(in the rows, 128 means zero)
Rotation paths and how fast each direction turns (degrees each step)
Each turn is a multiple of 5 degrees from 10 to 175, or 0.
Each row of a path follows its step; steps can be skipped.
path 1
step 0: [139 125 124 129 131 128 133 118 135 116 116 132 126 122 124 123 139 130
 116 127 113 132 122 125 127 143 119 134 116 137 135 114 124 125 133 141
 135 129 137 127 129 124 125 124 136 141 119 145 129 121 138 136 131 137]
step 1: [121 138 137 123 119 115 131 117 127 124 126 136 129 132 124 127 137 124
 107 120 118 112 128 126 126 137 125 122 120 127 147 132 117 138 121 122
 135 127 121 128 120 132 144 122 124 133 119 136 136 124 130 124 128 124]
step 2: [124 122 126 137 124 125 120 121 135 109 125 130 108 131 123 121 144 127
 126 131 114 134 133 125 136 140 134 128 132 129 141 134 128 130 126 136
 133 130 127 132 118 126 124 121 128 132 138 141 141 128 124 127 140 144]
step 3: [130 128 130 121 119 119 134 125 126 118 132 127 115 124 124 134 149 140
 112 130 114 121 124 117 119 135 133 140 116 127 127 116 123 127 124 126
 121 134 122 136 132 125 129 124 138 128 117 136 144 128 131 126 122 121]
step 4: [111 134 129 130 117 118 133 116 127 107 116 130 120 122 125 131 133 134
 108 120 118 127 135 117 123 127 125 131 135 123 128 134 133 138 127 129
 123 122 135 128 115 121 132 128 125 132 135 131 125 116 124 118 137 135]
step 6: [127 121 125 136 131 131 133 122 130 105 123 130 130 125 118 123 137 125
 118 121 121 116 128 121 111 126 117 148 118 134 129 115 128 138 123 132
 125 117 123 131 120 126 129 120 128 127 117 126 131 126 130 118 139 126]
step 8: [125 119 128 138 125 138 137 118 141 110 125 120 127 117 130 117 133 132
 125 139 126 135 126 116 123 123 133 136 124 129 152 119 134 130 130 128
 127 138 123 131 125 124 130 116 132 131 118 126 140 130 134 124 128 142]
step 10: [118 123 129 143 118 127 135 114 137 119 133 122 134 128 127 123 132 130
 125 146 124 137 129 118 128 133 126 122 137 125 133 118 139 141 136 128
 127 119 126 133 115 119 135 140 135 126 139 137 141 118 126 124 134 132]
step 11: [121 111 124 122 133 120 151 131 119 126 124 132 130 124 130 122 143 137
 125 137 125 130 117 123 128 129 122 135 124 125 142 115 142 133 133 134
 128 130 118 127 128 128 132 118 137 142 118 133 130 120 123 128 127 125]
step 14: [119 135 126 143 127 115 132 128 122 120 118 127 123 127 127 118 134 129
 119 137 122 124 115 126 125 127 131 134 115 134 152 109 128 134 131 129
 125 127 127 143 128 138 115 118 130 125 127 132 134 129 121 118 123 125]
step 15: [126 127 125 126 114 112 125 118 115 123 128 145 137 130 131 119 136 120
 122 136 111 130 132 108 125 127 127 130 121 122 137 137 129 127 135 128
 120 120 138 132 128 116 123 133 127 134 129 141 136 126 122 129 122 133]
Speeds:
[128 128 129 124 136 128 129 124 128 128 127 128 133 131 132 126 128 127
 128 125 128 130 128 128 128 132 123 129 129 128 127 126 128 127 131 129
 131 124 127 127 127 128 131 128 129 128 127 129 127 129 126 129 132 125] -> 65
[126 130 130 131 128 131 129 128 129 128 126 129 127 129 130 129 133 129
 127 123 130 130 131 129 127 130 132 132 123 130 125 130 126 127 129 127
 125 128 130 127 129 123 130 125 125 130 132 127 130 130 126 127 128 126] -> 25
[130 128 128 126 129 129 125 130 128 129 126 127 130 128 127 128 130 128
 129 128 131 129 129 128 129 126 129 128 125 132 131 129 128 131 124 132
 129 122 127 129 126 129 131 123 126 127 128 132 126 126 135 130 126 129] -> 60
[131 129 126 130 126 125 128 125 126 128 125 132 129 127 129 129 129 128
 126 125 131 121 132 129 126 125 128 127 132 127 128 128 129 125 128 129
 131 125 130 130 127 126 130 130 128 126 125 128 129 129 128 127 127 124] -> 130
[122 127 129 129 128 125 129 130 128 129 125 129 125 127 132 125 127 127
 128 128 129 132 129 127 128 125 125 124 130 129 131 130 130 127 128 130
 130 131 126 130 130 131 132 124 127 129 128 128 128 132 127 125 127 128] -> 115
[127 126 128 127 129 127 131 129 133 129 130 125 130 127 127 123 131 129
 129 129 129 130 130 126 127 129 126 127 128 133 126 130 128 124 125 125
 132 128 133 130 132 125 127 131 130 125 125 131 130 127 128 129 127 131] -> 140
